Z: 5 groups of rows, each row roughly a mix of its group's hidden directions:
Z (166 x 10):
[[-12 -14  58  20 -20  24 -10  -4  42  16]
 [ -5 -36 -36 -15  39 -12  -6 -40 -15  28]
 [ 19  10  10  23 -13 -21 -15 -13  45 -55]
 [ 46  46 -24 -11  16  40  -3   5  17   4]
 [ 32 -28  15 -31 -26   9  32 -23  -1  44]
 [-18  30 -55   3 -37  11  18  29   3  17]
 [ 27  -7  31 -19  50   5 -19 -36 -21 -21]
 [ 30  41  27  21 -30  38  30   5 -15   4]
 [ 10   7  43 -61 -25  16  10   9 -18  12]
 [-11 -31   3   0 -42 -49 -34  -5  27   5]
 [  5   7 -24  -2   4 -24 -13   2  62 -43]
 [-27  25 -46  15  -3 -30  14  29 -37 -10]
 [ 29  -3  -7   0 -68   9  25  15  14  21]
 [-55 -45  10  13 -11 -39 -12  -5  -7  -8]
 [  9 -34  57  -5  16 -20   4 -30 -32  -2]
 [  5   0 -33 -32 -45   6  -1  26  31  36]
 [-19 -46 -32 -19  41 -30 -26   4   9  -4]
 [ 26  16 -51  31 -28 -27  12   9  29  -7]
 [ 30  15  -3 -40 -43   9  11  25  26  33]
 [-31 -21  58 -33   2   4  17   7 -25  18]
 [ 22   1  40 -26  48  20 -15 -37  -2 -12]
 [ 71  20 -20   2   7  11 -17  -2   7 -28]
 [ 17 -28  52  -5  10 -10 -12 -35 -41   8]
 [-45 -28 -25  14   0   5 -14 -52 -18  17]
 [ 13  -2 -15  -9 -53 -20  16  25  42  28]
 [ 26  25 -61  33  -6  -4 -18   3  24 -11]
 [  0  19 -25 -41  61  18   5  14 -13   8]
 [  6  13  35  24  53  14  18 -17 -34 -20]
 [ 48  41  12  -7  -3  45  29  -4  -6  12]
 [ 15  31  13   6  56  31 -18  -6 -20 -29]
 [-28  -7  19  28  45   4 -22 -28 -33 -27]
 [-12 -19  40   2 -40  23 -23  -9  48  -1]
 [-13   1  -1  15  64 -17 -12 -23 -12 -40]
 [ 26  26 -40 -34  38  22 -12 -14  28   6]
 [  6 -20 -17 -33 -40 -11 -31  21  43  17]
 [  4 -27  62 -22   7 -11   5 -29 -33   2]
 [-43 -48 -23   1  25 -19 -37  -5   9  -6]
 [ 12  -6 -15  15 -60 -19  11  21  44   5]
 [  7   3  40  15  55  14   4 -20 -23 -34]
 [ 30  35 -56  10  -5  12 -28  10  26 -13]
 [-12 -27  66 -30   6  -1   5  -7 -28   9]
 [-12 -28  45   0 -14  23 -16 -16  51  15]
 [  4  26  -5 -42  65  13 -12   5  -6  -6]
 [ 44  -7  63  -6  18   6  13 -10  14  17]
 [ 16 -18  63 -39  12   5 -14 -10 -25  -3]
 [ 43   1  37 -18  38  -7  37  13  -9  20]
 [-21 -22  -8   4 -51 -44 -28   8  28   3]
 [ 17  -9 -11  18 -60 -24  14   5  44  -9]
 [-22 -14  48 -29  33  28  -2 -13 -35   9]
 [ 51  43  10  -7  -5  38  29  -4  -6  13]
 [ -7  -6  -4  37  -2 -16  54 -15 -44  18]
 [-11 -28 -22 -11 -49 -35  18   4  31  26]
 [  4  17 -24   9  48 -22  40  16 -40   7]
 [  9  -4 -53  28 -33   9  31  22  26  14]
 [ 16 -16  16  -3 -73 -18  15  10   8  18]
 [ -1 -20  54  14  32   8  21 -10  32  31]
 [ 56  -4  17  -2  25 -10 -33 -34 -15 -22]
 [-36 -36 -20 -19  16 -32 -37  11  27 -18]
 [ 42 -24  32  10   5 -20 -21 -44 -16 -26]
 [ 48  50   7  -4  -7  39  26   4  -3   7]
 [ 46  38  20   3 -10  38  33  -3 -14  15]
 [ 27 -17  -9 -17 -55   3  21 -14   3  45]
 [-13 -24  57   8  -5  18   0  -2  48  22]
 [ -3   0  54  38 -35  16  15  27 -14 -11]
 [  0  21 -58 -14 -24 -11  -3  18 -33 -32]
 [ 22   4  12 -44  11  35  29 -44  -7  20]
 [-10 -43  46  24  -5 -31  -3 -26 -27  10]
 [ 18 -31  51   4   3  -5 -17 -35 -40   7]
 [ -8  -2  -7 -27  16  36  15   2 -47  47]
 [ 35  49  22  13 -27  38  26   3  -6   3]
 [ -6   5  50  20 -49 -33  11  19  -5 -12]
 [ 53   8  21 -30  12  -6  43  25 -15  -7]
 [ 10 -21  25 -15 -41  28 -30 -21  42 -15]
 [ 19  10  41 -60 -14  22  -1   6 -22  13]
 [-26 -49 -21  -4  40  -1 -32  24  14 -14]
 [ -6 -20 -32 -17 -18 -15 -35  45  39   3]
 [-17   3   1   6  65 -13 -17 -23 -10 -38]
 [ 14  23 -33 -20  11  54  35  24  -6  10]
 [ -6  58 -14 -29  21  43   7 -20  -2  -1]
 [ 26  13  14 -33  20  46  28 -38 -12   9]
 [ 20   0 -13 -15 -58 -11  16  26  38  23]
 [ -3  20 -26 -26  66  22   0  16 -15   2]
 [  0 -39  12  33   4 -46  11 -33 -32   2]
 [-12  26 -62  23 -27   0  -2  15  31   1]
 [ 45  48  17  -2 -10  35  32  -4  -5  11]
 [ 24  -1  39  11  53  23  20 -13 -29  -9]
 [  0   1 -68 -18  14  14 -21 -21 -24 -18]
 [ -7  28 -58  14 -17   4  10  27  39  -9]
 [  9  48 -10 -29   2  55  21  11   6  14]
 [-43  11  16 -43  26  41   3  22  -7  13]
 [ 25  27  17 -21  17  46  33 -33 -18  14]
 [ -1  -3  36  57 -25  14 -16 -26 -14 -25]
 [-42  -5 -46   7  44 -14  27  10 -12  11]
 [ 38   8  39 -52  19  25  -4   2 -19  -9]
 [-31 -13  -5   6 -48   5 -46 -19  32 -11]
 [ 59  32   5 -20  10   8  41  10 -12  12]
 [ -1  24   5 -29  64  26 -10   0 -29   7]
 [ 12 -12  51   1  53   6  -5 -25 -13 -24]
 [-22 -31 -35 -25  36 -38 -27  -2  18  -5]
 [ 20 -28  47   5   6 -12 -14 -42 -40   5]
 [ 44 -23  36   8   4 -27 -24 -37 -21 -14]
 [-22 -37 -35 -26  33 -35 -29  -6  13  -1]
 [ 10 -15 -32 -30  47  13   9 -41  -6  26]
 [ 13  26  46  14 -42 -24  36  11 -15  -3]
 [-19  -3  14  27  52   4 -16 -29 -33 -30]
 [ -7  22 -49  -4 -44  10  17  31   8  29]
 [ 11   2  33 -19  58  23   3 -34 -12 -19]
 [ -4   8  23  60   4  28 -23 -16 -15 -33]
 [ 44  45  22   6 -20  33  29  19  -6  -1]
 [ 12 -56 -12  35   6 -27  23  22 -27   7]
 [-11  13 -63 -12  22  -1  19  22 -37 -10]
 [  8 -19 -19  41 -11  -8  48  11 -41  20]
 [ 45  38  24 -10 -14  16  44 -13 -14  16]
 [-18  -3  19  -9  62 -27 -16 -21 -22 -23]
 [ 12  20 -62 -19   2  -4   3  12 -41 -24]
 [ 39  -2  48 -42  16  20 -16  -3 -19 -13]
 [ -7 -30  10  39 -15 -49  27 -25 -17  18]
 [ 12  13  59 -34  -8  21 -26 -22 -23   7]
 [-14 -21  51  16  30  11  10  -9  32  37]
 [ 19 -25   7  40 -22 -47  -6 -40  -9  -2]
 [-61 -11  26 -18   3   4  16  16 -19  37]
 [-20 -13 -39  50  35 -19  11  -1   1 -29]
 [-11  18 -56  -9 -31  -8  -1  22 -26 -35]
 [  4  47 -14 -26  17  51  29  10  -3  16]
 [ 14  31 -27   5   4  21 -50  23  39 -15]
 [ 39 -18  52 -25 -18 -23 -24 -16 -18  -3]
 [ -3   3  58 -39   7   5 -27 -21 -33   5]
 [ 70  -6  22  -2   6  -7 -28  -7  -2 -29]
 [ 10  -5  -9 -21 -44 -13  25  28   9  54]
 [ -2  20 -18 -33  60  30  -1  12 -23  12]
 [-15  21   8  34  36  -1  30 -29 -45 -13]
 [ 25  -4   9  23 -71  -8   9   7  27  -6]
 [ 15  20 -58 -22  -1  -5   3  14 -42 -25]
 [-19   1 -13  12  67  -7 -15 -13  -7 -38]
 [-17   5 -29  40 -41 -25 -13  44   5   0]
 [-45 -40 -15  12  12 -18 -45  12  17 -17]
 [ 30 -21  48  -2  27  31   6 -27  27  16]
 [ 21   0  13 -48  10  34  28 -43  -4  20]
 [-14  33 -49  27  13  17   6  44 -13 -12]
 [ 23  -5  39 -12  56  25  17 -23 -19  -8]
 [-60   7 -39  23   4  17  15  21  16  15]
 [-33   7 -53  42  -5 -17  23  10  17  16]
 [-19 -21  54  21  -4  23  -1  -6  44  20]
 [ 11 -32  -3 -21 -38 -11 -39  26  43   4]
 [-50 -15  29  32  17 -11   9   4  30  34]
 [ 22   3 -43  47  25 -12  -1 -21  19 -31]
 [-35 -24  29  16 -28  12 -19 -15  52   3]
 [-52 -40 -22   8   4 -24 -23 -32  -8   7]
 [-33 -49   6  -6  -2 -52  10 -17 -22   7]
 [  8 -18   6   6 -70 -27   7   8  31   0]
 [ -9  11   1  11  66   8 -19 -14 -16 -40]
 [-24 -10 -49   8 -50 -21   4  29  12   9]
 [ -6 -20  37   5 -13 -15  44 -36 -35  23]
 [ 42  21 -41 -26  -9   0   0   3 -38 -32]
 [  7  30  20  28 -35  25 -29  36  22 -22]
 [ 59 -19  23  17 -11 -20 -28 -27 -11 -20]
 [ 21  18 -55 -27  11  -8   8  13 -44 -18]
 [-23 -16   0  41  -3 -45 -34  32   8 -23]
 [ -3  12   1 -26  37  27  11   9 -45  44]
 [-31  -3 -50  -9  35   5  39  27 -13   0]
 [ 11  24 -49 -16  -7 -15  19  29 -40 -26]
 [  1  16 -56 -11  28 -20  18  14 -43  -9]
 [ 29  52  22   6 -43   3  27 -15 -10  11]
 [ 71  15  30  -9   7  -7  11 -14 -19 -13]
 [-45 -42 -21  -7  17 -40 -28  -8   8  -6]
 [  4   9  24  19 -28   7 -25  56  22 -31]]
which group is each row in? (one row of each group first):
[ 11 -55   7  41  -3 -33  20  10 -27   4] => <44>
[ 26 -11  65   7  25  11   9 -14  18  28] => <64>
[-18  -5  -3 -14  69 -30  -4  -7 -19 -23] => <93>
[-50  11 -47  28  -1  -3  29  10  18  14] => <79>
[-52 -30 -29  21  -4 -28 -35   1   0 -13] => <89>

[ 36 -28  44   3  12 -18 -18 -38 -24 -18] => <79>
[ 36 -16 -11  47 -28 -47 -10 -12  -2   7] => <79>
[ 53  -2  24 -38  14  10  40  21  -2  -7] => <64>
[ 30 -20  47 -13  -5  36 -20 -27  31   7] => <64>
[ 48  16 -45  33 -13  -5 -13 -12  19 -24] => <79>
[  0  50 -13 -21  19  55  24  12  -3   2] => <44>
[-25 -13 -12  37 -20 -44 -28  37  12 -11] => <44>
[ -4   2  26  53  12  11 -22 -26 -13 -45] => <93>
[ 34  50  26   0 -38  20  27  15  -2  -4] => <89>
[ 26 -27   0 -17 -38 -11  24 -33  -7  47] => <44>
